Each row has a name. Each piece below is followed by the name of the row it came from, unless a question asks for something else. Each question is about the rows just above it.

Columns, left to right: M T K Y V G Z P
[108 145 101 104 159 149 141 105] -> Dufil
[192 112 148 151 112 112 150 185] -> kad
[142 112 157 151  97 111 110 143] -> pabu
[178 110 147 151  94  84 141 179] -> rer
[108 145 101 104 169 175 126  97] -> vunot
[ 81 128  81 134 124  81  83  82] -> puvor
[100 151 121 108 148 144 125  80] -> zole
Repeated in puvor: : [81]
Which value appears more than once in kad? : [112]
which: [192 112 148 151 112 112 150 185] : kad

Columns, left to right: D B R W
[131 143 131 131] -> puvor
[121 159 117 111] -> pabu
[133 128 133 127] -> kad
Which value appears more than once in puvor? : [131]
Which column holds [131 121] top down? : D
[127 128 133 133] is which row reordered? : kad
Which row holds these entries in another order? [131 131 143 131] : puvor
Which row holds these entries in another order? [133 127 128 133] : kad

Columns, left to right: U J S A N X
[119 112 156 112 122 118] : rer
[110 110 124 112 118 132] : mabub
[136  89  81 109 151 139] : Pur
[135 101 103 103 139 103] : Semeg
[159 162 124 123  97 159] : zole
[129 139 108 129 113 135] : kad
[ 77 162 159 103 123 131] : pabu
[113 118 156 122 122 119] : Dufil
[121 149  80  98 107 159] : zel
[108 129 139 129 113 134] : puvor
The one value in pabu and Semeg: : [103]
[ 89 101 162 139] is in which column, read top down? : J
Put [118 122 112 156 112 119] back in order: which row is it? : rer
[156 124] is in which column, read top down? : S
Which row holds [121 149  80  98 107 159]? : zel
[108 113 129 129 134 139] is which row reordered? : puvor

Columns, left to right: E H F L Q
[ 91 118 110 117 105] : Dufil
[ 90 120 117 126 106] : puvor
[ 85 106 114 129  71] : rer
[139 147 121 118 180] : zole
[104 104 107 104  81] : kad
Where do [ 91 118] appear? : Dufil
The value that kad holds more than once: : [104]
Which column holds [91 90 85] top down? : E
The one value in puvor and Dufil: : [117]

Columns, left to right: zis pak vug tek gir
[110 113 105 119 109] : zel
[141 129 137 134 142] : vunot
[164 164 164 164 189] : Semeg
[126 117 117 138 117] : rer
[117 138 116 126 117] : pabu
[137 135 141 129 142] : Dufil
[118 125 114 124 114] : puvor
Which column holds [164 126 117 137 118] top down? : zis
[141 129 137 134 142] is in which row? : vunot
The value that puvor holds more than once: : [114]
Which value appears more than once in Semeg? : [164]
[138 116 126 117 117] is which row reordered? : pabu
Which row holds these entries in another order? [116 117 117 126 138] : pabu
[129 142 137 135 141] is which row reordered? : Dufil

Columns, left to right: Zifu Kiv kug Zuv vuv tebeb
[170 166 151 139 116 140] -> rer
[140 116 169 140 141 151] -> Dufil
[129 132 149 144 153 137] -> Pur
[140 116 140 116 166 151] -> zole
which: [140 116 169 140 141] : Dufil
Where do [132 149] appear? : Pur
[169 140 141 151 140 116] is which row reordered? : Dufil
which: [170 166 151 139 116 140] : rer
Put [140 166 116 151 116 140] back in order: which row is it? : zole
Which value appears more than once in Dufil? : [140]

Columns, left to right: zugem duvu botof Rakop suniz ruki
[177 114 112 164 114 108] -> Dufil
[122 128 156 163 157  90] -> puvor
[154 135 156 135  92  83] -> zel
[ 92 120  84 159 125 129] -> mabub
[156 135 151 154 135 152] -> Pur
Shared by Pur and puvor: : [156]
Which value is in both mabub and zel? : [92]
[156 135 151 154 135] is in which row? : Pur
[112 156 156] is in which column, read top down? : botof

Columns, left to right: dob Bune biba noruz
[139 134 155 144] = vunot
[112 176 184 145] = Dufil
[ 82 171 125 100] = kad
[145 155 135 139] = zel
[ 72 128 128 128] = puvor
which: [112 176 184] : Dufil
[135 139 145 155] is which row reordered? : zel
Which column holds this, read top down? [100 139 128] : noruz
The value that puvor holds more than once: : [128]
Which row holds these entries in another order? [128 128 128  72] : puvor
The one value in Dufil and zel: : [145]

Columns, left to right: dutu Pep kera Zik ludo tudu tivus tad dop
[ 97 133 138 118 142 142 111 134  84]  zel
[ 95 136 137 119 142  82 106 142  85]  kad
[119 142  81 106 137 117 131 147 114]  pabu
[129 130 122 108 108 158 127 110 141]  vunot
[146 109 124  98 102 189 154 145 163]  zole
The one value in pabu and zel: : [142]
which: [119 142  82 106] : kad
Which row holds these entries in another order? [108 108 110 122 127 129 130 141 158] : vunot
Which value appears more than once in kad? : [142]
Which column holds this, read top down? [133 136 142 130] : Pep

Columns, left to right: gobif kovap gelap sote
[163 153 150 112] -> Semeg
[126 132 124 126] -> zole
[128 126 129 125] -> puvor
[147 139 178 164] -> mabub
[131 125 125 130] -> zel
[129 163 126 129] -> kad
Which column holds [126 128 147 131 129] top down? : gobif
Which value is in both Semeg and kad? : [163]

Columns, left to right: bofur Dod dozev gini Sadip bomo lol Bukar
[152  79 139 144 132  99 104 136] = puvor
[141 138 128 123 148 147 104 164] = Dufil
[123 123 125 126 126 135 132 131] = vunot
[162 123 107 151 148 114 107 139] = Pur
[139 148 123 104 164 128 141 147] = zole
[118 129 104 118 154 164 148 120] = mabub
[154 147 118 120 164 104 118 129] = rer
[152 148 107 139 162 114 107 123] = papor
[129 118 104 164 120 118 147 154] is which row reordered? : rer
Put [123 148 139 147 141 128 164 104] back in order: which row is it? : zole
[107 107 152 139 148 162 114 123] is which row reordered? : papor
[148 164 154] is in which column, read top down? : Sadip
[164 104 118 129] is in which row? : rer
The row with [118 129 104 118 154 164 148] is : mabub

Columns, left to right: voso kud felo Vamot mipa zefi Dugak rakip dadoz
[141 135 182 121 154 132 135  89 141] : pabu
[121 161 119 127 110 142 111 143 140] : Semeg
[128 103 120 148 160  94 129 106  97] : zole
[129 170  90 115 124 100 113 144 128] : papor
[146 160  94 134 106  93 136 146 124] : Dufil
[ 94 129 106] is in which row? : zole
[148 160  94 129 106] is in which row? : zole
The one value in pabu and Semeg: : [121]

Columns, left to right: Zot notip moti mube Bafog nakig
[176 121  96 121 118  92] -> zel
[126 123 120 114 131 128] -> Pur
[177 121  96 122 128  92] -> papor
[129 128 128 129 128 128] -> Semeg
[128 128 128 129 128 128] -> pabu
[128 122 121 177  96  91] -> zole
[127 124 121 114 129 128] -> mabub
[127 124 129 114 130 128] -> rer
[157 118  98 106 125 105] -> kad
[177 121  96 128 118  91] -> puvor
[126 124 121 114 131 128] -> Dufil
[177 121 121 121 121  92] -> vunot
The value that vunot holds more than once: : [121]
The one value in rer and zole: : [128]
Which value is in both Semeg and papor? : [128]
Put [130 128 127 124 129 114] back in order: which row is it? : rer
Put [121 177 128  96 122  92] back in order: which row is it? : papor

Columns, left to right: Baki pegi Kabel mopi
[131 131 138 127] : zel
[149 141 183 170] : puvor
[137 127 183 100] : Dufil
[170 100] is in which column, read top down? : mopi
which: [137 127] : Dufil
Repeated in zel: : [131]
Shared by puvor and Dufil: : [183]
which: [138 127] : zel

Columns, left to right: Rad lobul liva vadu dis zudok dul ziko
[128 144  87 107 119  72 106 136] -> Dufil
[127 136 102 152 123 136 117 127] -> Semeg
[ 87  74 135  99 137 117 127 123] -> pabu
[128 150  87 120 119  72 106 136] -> mabub
[127 137  87  99 123  74 117 136] -> Pur
which: [127 136 102 152 123 136 117 127] : Semeg
which: [127 137  87  99 123  74 117 136] : Pur
Which row holds [ 74 135  99]? : pabu
Which value is in both mabub and Semeg? : [136]
[137 136  99  87 123  74 127 117] is which row reordered? : Pur

Columns, left to right: pef Tizov galap fegoz pimar Meti dodib
[154 161 111  88 179 120 170] -> rer
[140 192  70  82 169 169  75] -> kad
[185 119 190  89 121 172  80] -> zel
[185 190 121 119  89 173  80] -> Pur
[127 187 186 105 105  76  70] -> Semeg
[103 103 103 153 103 115  80] -> Dufil
[ 94  90 190  71 178 192  82] -> mabub
Put [ 80  89 119 121 172 185 190] back in order: which row is it? : zel
Put [185 121 190 119 173  80  89] back in order: which row is it? : Pur
The one value in mabub and zel: : [190]
The value that kad holds more than once: : [169]
Repeated in Dufil: : [103]

Columns, left to right: vafo dab vufef Peg
[ 95 148 147 153] = Pur
[149 114 120 105] = mabub
[114 115  96 135] = vunot
[108 150 146 150] = Semeg
[115 105 149 120] = puvor
Which row holds these entries in another order? [120 115 105 149] : puvor
Put [105 114 120 149] back in order: which row is it? : mabub
Which column holds this, read top down? [115 150 105] : dab
Shared by puvor and vunot: : [115]
Which value appears more than once in Semeg? : [150]

Columns, left to right: nekud Daku fuzoz Tak tas Las bomez rur
[100 129 176  97 136 143 152 126] : pabu
[126 119 101 184 116 140 132 109] : mabub
[110  94 175  85 129 137 135 129] : kad
[ 93 126 160 158 124 171 140  97] : Semeg
[140 148 144  85 129 120  99 140] : Pur
Which column holds this, read top down? [152 132 135 140] : bomez
The one value in Pur and pabu: : [129]

Columns, left to right: nimob vuzi fuv sofil
[124 103 160 133] : papor
[109 115 150 138] : Semeg
[103 171  92 110] : mabub
[152 155 114 150] : Dufil
[181 171  92 188] : puvor
[154 160 118  91] : zel
[128 150 115 138] : pabu
Which column holds [ 92 114  92 118] top down? : fuv
Which column holds this, read top down? [109 103 152 181] : nimob
which: [150 115 138] : pabu
which: [115 150 138] : Semeg
which: [181 171  92 188] : puvor
[188  91] is in which column, read top down? : sofil

Columns, left to right: zeza gomok rebu mabe Fen zetu
[124 131  97 129 128  95]  mabub
[128 150  76 131 118 136]  puvor
[121 150  76 131 118 136]  rer
[128 150  76 129 128 150]  Pur
[122 138  85 131 127 162]  zole
[127 116 176 124 116  99]  Dufil
Repeated in Dufil: : [116]
which: [124 116  99] : Dufil

Columns, left to right: Vidol bubug bet nebo zeg
[ 64 121 129 126 125] -> zole
[ 64 121 129 126 130] -> Dufil
[108 127 127 124 128] -> vunot
Which row holds these entries in another order? [125  64 121 129 126] : zole
Which column holds this, read top down? [ 64 108] : Vidol

Columns, left to right: gugol bov fadan sapa zap nuket zapog med tuge Figuf
[163  93 167 150  81 125 109 122 156 101] : rer
[144 112 145 140 108 124 118 123 142 118] : zel
[156 103 158 135  88 135 121 133 144  98] : Semeg
[154 107 156 127  90 142 128 140 138  93] : puvor
[142 105 145 168 116  95  94  96 160 146] : pabu
[113 135 113 145 153 103 114 105 134 163] : vunot
[144 122 144 104  99 161 148 158 119 157] : kad
[107 143 106 137 161 108 121 110 126 164] : papor
[ 86  99 178 163 174 124 132 125 119 144] : Pur
[142 129 140  86  99 178 163 175 158  71] : mabub
Which column holds this, read top down? [144 106 178 140] : fadan
Where do [144 104  99 161 148] appear? : kad
The one value in Semeg and mabub: : [158]
which: [ 86  99 178 163 175] : mabub

Columns, left to right: Fevob Dumu gede fil Rola Figaz resu Pobam terun gibul
[132  84 113 130 140 135 143 125 127 151] -> Pur
[167  59 121 126 124 123 123 117 166 124] -> puvor
[102 161 128 127 119 129 138 134 150 139] -> zel
[114 168 133 125 128 124 130 119 119 167] -> rer
[103  77 121 105 111 119 139 118 152 133] -> papor
[140 113 139 124 125 125 132 128 103 129] -> Semeg
[114 142 141 115 112 130 140 122 167 119] -> pabu
[104 183  95 105 128 126 138 126 139 117] -> Dufil
[140 186 145 132 151 142 122 125 121 132] -> zole
[102 161 128 127 119 129 138 123 141 120] -> vunot
Which value is in both pabu and puvor? : [167]
Where do [167 119] appear? : pabu
[150 119 152 103 167 139] is in which column, read top down? : terun
Which column holds [129 124 119] top down? : Figaz

Columns, left to right: zego peme tusug Bib sapo
[102 162 101  67 119] -> zel
[ 67 119 101 101 162] -> Pur
[153 118 119 153 153] -> rer
which: [162 101  67] : zel
The one value in rer and zel: : [119]
The value that rer holds more than once: : [153]
Repeated in Pur: : [101]
[101 101] is in which column, read top down? : tusug
which: [118 119 153 153] : rer
[162 101 101 119  67] is which row reordered? : Pur

Columns, left to right: Gak Kezit vovos Tor Pabeb kemi senav guzuf
[101 127 122 140 103  85 109 192] : kad
[101 127 122 140 100  85 109 192] : pabu
[101 127 122 140 115  85 122 192] : Semeg
which: [101 127 122 140 115  85 122 192] : Semeg
Which value appears more than once in Semeg? : [122]

Columns, left to right: rabi forus Pufe buvot nide lepi
[124 156 136 132 135  80] : Dufil
[104 118 107 118 122 122] : zel
[150 104 116 116 127 116] : Pur
[124 104 137 130 168 120] : papor
[148 156 121 130 106 160] : vunot
[110 123 140 158 168 138] : Semeg
[137 116 139 108 140 136] : pabu
[108 118 137 116 121  86] : zole
Shared by vunot and Dufil: : [156]
which: [104 116 116] : Pur
Repeated in Pur: : [116]
Which column holds this, read top down? [108 116] : buvot

Columns, left to right: zub tonu muvum Pumi
[113 132 134 134] -> Dufil
[127 141  74 112] -> zole
[134 132 177 114] -> puvor
[ 74 142 135 118] -> papor
[135 132 177 112] -> kad
which: [ 74 112] : zole
The one value in Dufil and kad: : [132]
Which value appears more than once in Dufil? : [134]
[177 135] is in which column, read top down? : muvum
Shared by papor and kad: : [135]
Which value is in both kad and zole? : [112]

Columns, left to right: vogo Subib Vurov fevil
[ 95  73 155 136] -> zole
[153 131  97 127] -> rer
[155 136  74 156] -> Semeg
[114  82 161 103] -> puvor
[ 86  80 131 126] -> zel
[ 87  81 118 159] -> pabu
[150 196 110 111] -> Pur
[142 141  96 123] -> Dufil
[ 94  74 156 136] -> papor
[100  88 145 100] -> mabub
Which row holds [145 100]? : mabub
which: [ 80 131 126] : zel
Where do [ 74 156 136] appear? : papor

Columns, left to right: Zigob Lepe fol Gevot
[121 132  93  94] -> puvor
[121 131  99 125] -> vunot
[128 119  88 113] -> kad
[125 125 115 109] -> Semeg
[117 127 113 119] -> mabub
[131 130 133 127] -> Pur
[128 119 117 113] -> rer
[128 121 124 118] -> zole
[132 130 128 122] -> papor
[142 131  99  96] -> zel
Put [117 113 128 119] back in order: which row is it? : rer
Which row holds [131 130 133]? : Pur
The one value in Semeg and vunot: : [125]

Columns, left to right: Zos zikul vobiz domud Nido rabik
[120 111  92  94 147 163] = Semeg
[130 128  94 178  93 151] = vunot
[145 143 123 151 126  90] = mabub
[166 132 167 163 125 129] = Dufil
[ 95  87 178  94 141 101] = Pur
[ 92 139 129 163 153 168] = kad
[167 128 129 125 163 132] = zel
[129 125 128 168 163 133] = pabu
Put [125 129 132 163 166 167] back in order: which row is it? : Dufil
[167 163 125 129 166 132] is which row reordered? : Dufil
Which value is in both Pur and Semeg? : [94]
The row with [ 94 178  93] is : vunot
The row with [129 163] is : kad
Where do [130 128] appear? : vunot
Which value is in both vunot and Semeg? : [94]

Columns, left to right: livi Vaseg sur Nozem vufun
[170 132  75 141  79] -> kad
[131 163 104 137 165] -> pabu
[160  95 109 152  65] -> mabub
[151 179  70 136 150] -> puvor
[132 141 170  79  76] -> papor
[156 162  74 148 133] -> Dufil
Where do [162  74] appear? : Dufil
[ 79 170 132  75 141] is which row reordered? : kad

Columns, left to right: zupu lik Laz sesuf Bos dovev fadam poves
[117 137 164 143 156  91  94  76] : Semeg
[156 119  83 112 104 126 118 166] : rer
[167 120  80 113 110  96  85 152] : zole
[141 120  96 115 106 150 146 168] : zel
[149 129 119 128 136  77  71 107] : puvor
[120 136 158 141 153  92  95  81] : Pur
[ 88 136 177 143 147 160 172 104] : pabu
[168 120  79 113 110  94  83 151] : Dufil
[166 117  72 109 101 116 105 170] : mabub
[168 119  96 146 150 115 106 141] : papor
[135 134 143 137  72  74  72  84] : kad
[ 95 130 153 133 128 185 195 139] : vunot
Repeated in kad: : [72]
[106 150 141 146  96 120 168 115] is which row reordered? : zel
Put [ 91  76 156 164 137  94 117 143] back in order: which row is it? : Semeg
Which row holds [137  72]? : kad

Columns, left to right: lobet Lodef pum Guv movi mupof
[135 113 192 116 116 129] : zel
[129 113 192 116 135 149] : Dufil
[144 107  69 184  63 100] : Semeg
[131 151 145 107  91 121] : puvor
[149 129 113 192 135 116] is which row reordered? : Dufil
Repeated in zel: : [116]

Columns, left to right: kezur pala Vip medem Mebud fur Bub
[149 133 128 149 163 128 122] : pabu
[142 113 125 120 107 119 126] : mabub
[136 137 127 107 127 170 156] : kad
[131 141 134 100  99 157 178] : puvor
[125 138 114 123 122 119 117] : Dufil
[130 109 137 151 141 143 106] : rer
[140 149 122 116 117 115 132] : zel
[109 142 164 149 143 132 119] : vunot
[129 101 134 121  97 106 118] : papor
[146  99 123 135 137 125 148] : zole
The one value in mabub and zole: : [125]
Which column holds [149 120 107 100 123 151 116 149 121] top down? : medem
which: [142 164] : vunot

Columns, left to right: poso sefop vom busa Taluz
[188 165 176 187 166] : vunot
[166 166 176 187 188] : pabu
[154 163 187 126 134] : Pur
[102 129 141  96 126] : zole
[154 163 187 163 128] : rer
[123 120 102 122 138] : papor
which: [154 163 187 126 134] : Pur
Put [176 187 188 166 166] back in order: which row is it? : pabu
Which value is in both zole and papor? : [102]

Columns, left to right: petu maz miv foso
[127 129 128 128] = puvor
[196 127 127 127] = Semeg
[196 127 129 127] = pabu
[127 129 128 127] = vunot
[130 127 126 127] = zole
[127 127 127 127] = mabub
The one value in Semeg and vunot: : [127]
Which column holds this, read top down? [127 196] : petu

Columns, left to right: Gofiz somu bifi sem
[132 104 158  96] : zel
[138  86 101 138] : kad
[106 106 131 106] : Semeg
[119 151 175  98] : Dufil
[127 145  93 163] : zole
[122  85 102 134] : mabub
[132  86 100 135] : vunot
[135 132  84 166] : puvor
[138 106  98 163 134 135] is in which column, read top down? : sem
[131 175  93 102] is in which column, read top down? : bifi
which: [132  84] : puvor
Repeated in Semeg: : [106]
Which row holds these entries in another order? [175  98 119 151] : Dufil
Which column holds this, read top down? [138 106  98 163] : sem
Repeated in kad: : [138]

Columns, left to right: Moz sege lod bipiz
[138  96  84 128]  pabu
[122 131 110 129]  Pur
[177 138 141 177]  kad
[ 85 137 128  96]  zel
Put [ 85  96 128 137] back in order: which row is it? : zel
The one value in pabu and kad: : [138]
Repeated in kad: : [177]
which: [177 138 141 177] : kad
Put [138 141 177 177] back in order: which row is it? : kad

